The rows of R fall into 4 groups, and each row is roughly a mix of its group's hidden directions; one row fits no group.
R (133 x 10):
[[-37  17   2 -23 -30 -10 -58  -6   5  18]
 [-22 -25 -47  23  13  -6  11   3  49  17]
 [ 23 -16 -15 -29 -48   7  -6 -20 -23 -42]
 [ 30  19   4  53  39   7   7  18 -26  -9]
 [ 25  12  -9 -18 -32  48  16  -3 -42 -17]
 [  4 -21  32  57  -5 -28 -16  14   3  29]
 [ -2 -37 -23 -21 -13  -6  17   5  63  -2]
 [ -5  40   4  42  27 -28  11  32  10  27]
 [  8  41 -30  49 -10 -22  12 -18 -22 -18]
 [ 58  25  -1  22 -26 -17 -15   4 -32 -13]
 [  9 -16 -35 -17 -57 -13  16  -6  26 -24]
 [-36  17  22  -6 -18 -35  15 -46   8  28]
 [-34 -29  -8 -33  42  33  15 -24  -2 -11]
 [ 23  -1  20  35 -18 -55  12  23  -7  25]
 [-43 -23 -12 -29  10   3  23  -9  52   6]
 [ -2 -31 -23  38 -12  -1 -11 -27 -17 -51]
 [ 42  -2   4  33 -26 -21 -19  -6 -40 -30]
 [-17 -10 -26 -37 -63   2  10 -13  12   3]
 [-56  -7 -15 -26  12   3  13 -35  28  22]
 [ -3  38  17  36   8 -32 -16  32  -9  37]
 [ 10  -3 -18 -30   6 -24 -28  -6  63 -11]
 [-38 -24  -8 -46   7  -3  -9   4  46  19]
 [-52 -24  26  -1  -3 -46   7 -26   2  10]
 [ 17  -8 -46  -2 -32 -23  28 -39  10 -23]
 [ 39  -1  -6  37 -11   2  14  50  -1  34]
 [ 18  26  30  33 -25 -24 -19   2 -40  27]
 [  3 -18   0 -61 -37  28  -9  17  11 -15]
 [ -6 -31 -22 -45  -3  29  17   0  36 -30]
 [ 32  24 -25  33   6 -21  33  19  40 -11]
 [-19   2   2 -34  52  42 -17  16  -9 -16]
 [-37 -11  12  -9  26   4 -33  21 -16  52]
 [ 19  45   3  52  -3 -34  11   9   2  19]
 [ 16  -5 -16 -38 -22  24  46 -38   2 -16]
 [ 15 -44  10 -29  20  46 -12  32  -2  -9]
 [ 39  22  -8  21 -12 -32  28  17  44 -16]
 [-20 -29  17 -23  33  11   9 -32 -47 -16]
 [-32 -25 -21 -34 -29  -3  -7  -9  46 -24]
 [-16  15  12  29  11 -50   1   6 -33  41]
 [ 18  13  36  28 -12 -48   0 -26   4  34]
 [  3  27 -54  32  11 -26  15  16  28  -9]
 [  8  15 -14  59  11 -34   3  10  38   8]
 [ -4  35  23  32   4 -33  -3  12  11  52]
 [-12  49   2  23  41 -19  27  17  19  21]
 [ -4  17 -23 -13  33   7  47  20  44  11]
 [ -1 -34 -21 -34 -24 -11   9 -32  34 -34]
 [ 51  -8   1 -10 -11  -8  -6   0 -42 -47]
 [ 37  12  27  38  -1  11  -4   9 -54  -5]
 [-26 -12  13 -18 -17   7  10 -57 -40 -15]
 [-21 -28 -13 -45  -1   6  25 -23  45 -16]
 [ 28   4  28  30   7 -29 -10  39 -38  21]
 [-25 -32 -41  -4 -22  -3   7   9  54   6]
 [-26 -12   1  39 -22 -32  25 -36  32  -4]
 [ 31  32  30   5  37 -33 -29   8   1  26]
 [ 22  30   2  21 -14 -48   3 -18 -15 -44]
 [-26 -25 -30 -24  22  44   4   2  36 -19]
 [-14  -4  22  -6 -28  25 -25  -7 -64  -8]
 [-28 -15  22   9  45 -10 -50  11  10  21]
 [  4  35  20 -12  -2 -45 -21  -6  -4  50]
 [ 11  38  -4   9  18  24  -6  26 -60   5]
 [-13  -4 -31  -7  28  14  16   7  66   8]
 [ 32  25  28  12  16  -8  -7   1 -62   9]
 [-35 -44  -2  -6  47  21  -1 -12  30   4]
 [ -3  28   1  44  27 -23   3  26  -1  47]
 [-20  18  10  11  28 -14  12  22  46  47]
 [ 37  -5 -17   9 -14  27  -4   0 -34 -55]
 [-29 -50   0  31  17  28  12  23  26 -13]
 [ 38   2  -8  17 -17 -33  36  -9 -17 -45]
 [ 41 -28   3  11  37 -36   8 -24  23 -21]
 [  6 -23 -29 -25 -50 -14  13 -36  24 -10]
 [ -2 -12 -39 -41 -26  26  21 -10  12 -38]
 [-56 -17   6  46  32  -9   3  -6  10   8]
 [ 20  37  16  49  -2  -5 -21  16 -36  21]
 [ 36 -11 -15   7  -7  31   2   0 -35 -54]
 [  7 -34 -33 -40 -34  25  -9   5   4 -32]
 [ 24  44  21  27 -25 -25 -11  24 -29  20]
 [ 34  35  28  25  12  -3   0   6 -50 -20]
 [-26  -7  -4 -10  42  13  12  15  54  27]
 [ 31  26  42  16  22   2  -9  28 -36  23]
 [  2 -15  23   0 -19  -2 -52 -29 -47  -5]
 [ 16 -32  17  33 -31 -34 -36  20   7  20]
 [-11 -34   2 -46 -25  23  -3 -31 -28 -24]
 [ 17  44 -17  43 -22 -24  15   1 -34 -11]
 [-20 -25 -19   5  20  -6 -13  22  61  26]
 [ -9  13  -2  12 -74  -2 -19 -14  -4  20]
 [ 14  12  42  46  17  -1 -11  27 -34  19]
 [ 15  26  28  44  10 -49  -3  12 -20 -15]
 [-30  12  39  14  28   0  -6   2 -19  54]
 [ 17   2 -37  28 -36 -25   7 -17   0 -47]
 [ -1  16  34  32  36 -14 -21  38  -4  33]
 [ 18  14  -2 -21 -21  30 -13  -4 -60 -28]
 [ 12 -19 -32  31 -18  11   5  62  -1   6]
 [-16   9  24  15   3  24 -32 -12 -59  23]
 [ 20  36  23  40   0 -33  -7  25  -1  37]
 [ 12 -36 -18 -28  22  17  24  24  47 -16]
 [ 29   4   7 -12 -33 -48  16 -12 -31 -33]
 [-13  13  32  14  45 -28 -26  23  28  24]
 [-27 -46 -30  -3   2  18  14  -9  39 -32]
 [ 36 -27 -16  -7  -2  14  27  -1 -17 -58]
 [  9  32   6  50   5 -25  36 -22 -26  11]
 [ -3  22 -14 -66  20   0   7 -27  26  -5]
 [ 31  17 -28 -18 -32 -20  14  18  50 -10]
 [-62  -8 -30  -7  19   5  -5 -26  28  15]
 [ 13 -31 -28 -10 -45  25 -22   8 -35 -21]
 [-25  15 -27  21  23 -21  25  23  50  15]
 [-42 -16  -3  22  48  34  12  22  13 -12]
 [-18 -17   0   7  42  48  33 -24 -19  13]
 [ 64  -2 -12   0 -23   8  23  -5 -19 -34]
 [ 23  13   8  23 -34  30 -29  21 -46  12]
 [-24   8 -18  19  44   1  27  32  39  18]
 [ 53  27  -4  11 -38 -13 -13   7 -33 -18]
 [ -9  18  25  18   9  15 -18  21 -66  -6]
 [  4  21  44   7   4 -46   0 -40  19  17]
 [-25 -10   2 -20  42  20  -9 -42   3 -41]
 [-17 -16  27  -7  46  28  -7  -8 -50   2]
 [-16  15 -22  11 -10 -18  14  27  66   8]
 [ 11   9  17  16 -28 -13 -29 -34 -56   6]
 [  9 -24 -24 -32 -49  15   7 -33  -8 -30]
 [-30  15 -11   3   8 -14  20  15  62  31]
 [  9  33  21  14  28 -40  -1  24  28  36]
 [ 31  35  34  25  37 -10 -17  18 -28   7]
 [ 27  17 -17  11 -13 -42  23  19  50 -13]
 [-42  31 -27   3 -16  -5 -53  -9  -8  14]
 [ 21  40  -7  43   5 -28   5  30  29  21]
 [ 63  26 -16   7 -32  -2   8  24 -11  13]
 [ 22   4 -35 -15 -50 -14  12 -19   2 -41]
 [  0  23  14  52  26   3 -15  -3 -46  18]
 [  3 -20  11  49 -43   0  10 -24 -37  -8]
 [ 39  38  12  22  12 -31   4  14  15  42]
 [ 11  49  25  19   0 -12 -10  16 -42  32]
 [ 15  -4   5   4 -28   4  32 -28 -49 -40]
 [  6   8  35  26 -30 -40 -16 -42 -17   4]
 [ 20  12  10   5  14 -16  11 -45 -34 -50]
 [-20  10 -51   8 -43  28  10  14  11 -27]]
One row of each group comes first, with its name. Which group is each row after those in?
[ 25   0   5  13 -16  16  12 -29 -52 -43]	G
[ 47  25   9  -4 -26 -25  -2  21 -39 -25]	C
[-13 -34 -48 -32  -4  25 -19  26  18 -14]	H
[ 12  23 -34  44 -11 -17  -1  42  25  18]	Q

[ -3 -11  56  15   4  -2 -43 -15 -33 -13]	H
[  8   7 -42   5 -63  -2  29  -5  -9  -6]	Q
[  9   1 -55 -20 -41 -12  20  12  30 -11]	H
[  5 -47 -19 -21 -35  24  14  24  34   3]	Q
[-37  12  10  48   7 -25   3 -14  14  43]	C
[ -8   7  18   2 -29  -2 -14 -41 -59 -16]	G
[43 29  8 41  8  2 -2 42 21 13]	G
[ 17 -10  17 -19 -28  23 -49  10 -38 -25]	G
[-12 -15   8 -14 -23   5  -9 -67 -26 -20]	H
[-32  -7  36 -18  -6  -1  25 -55 -12  19]	G
[ 10  53  -4  20  13  15  23  14 -49   6]	H
[-13 -28 -29   8 -16 -20  27  -9  59  10]	H
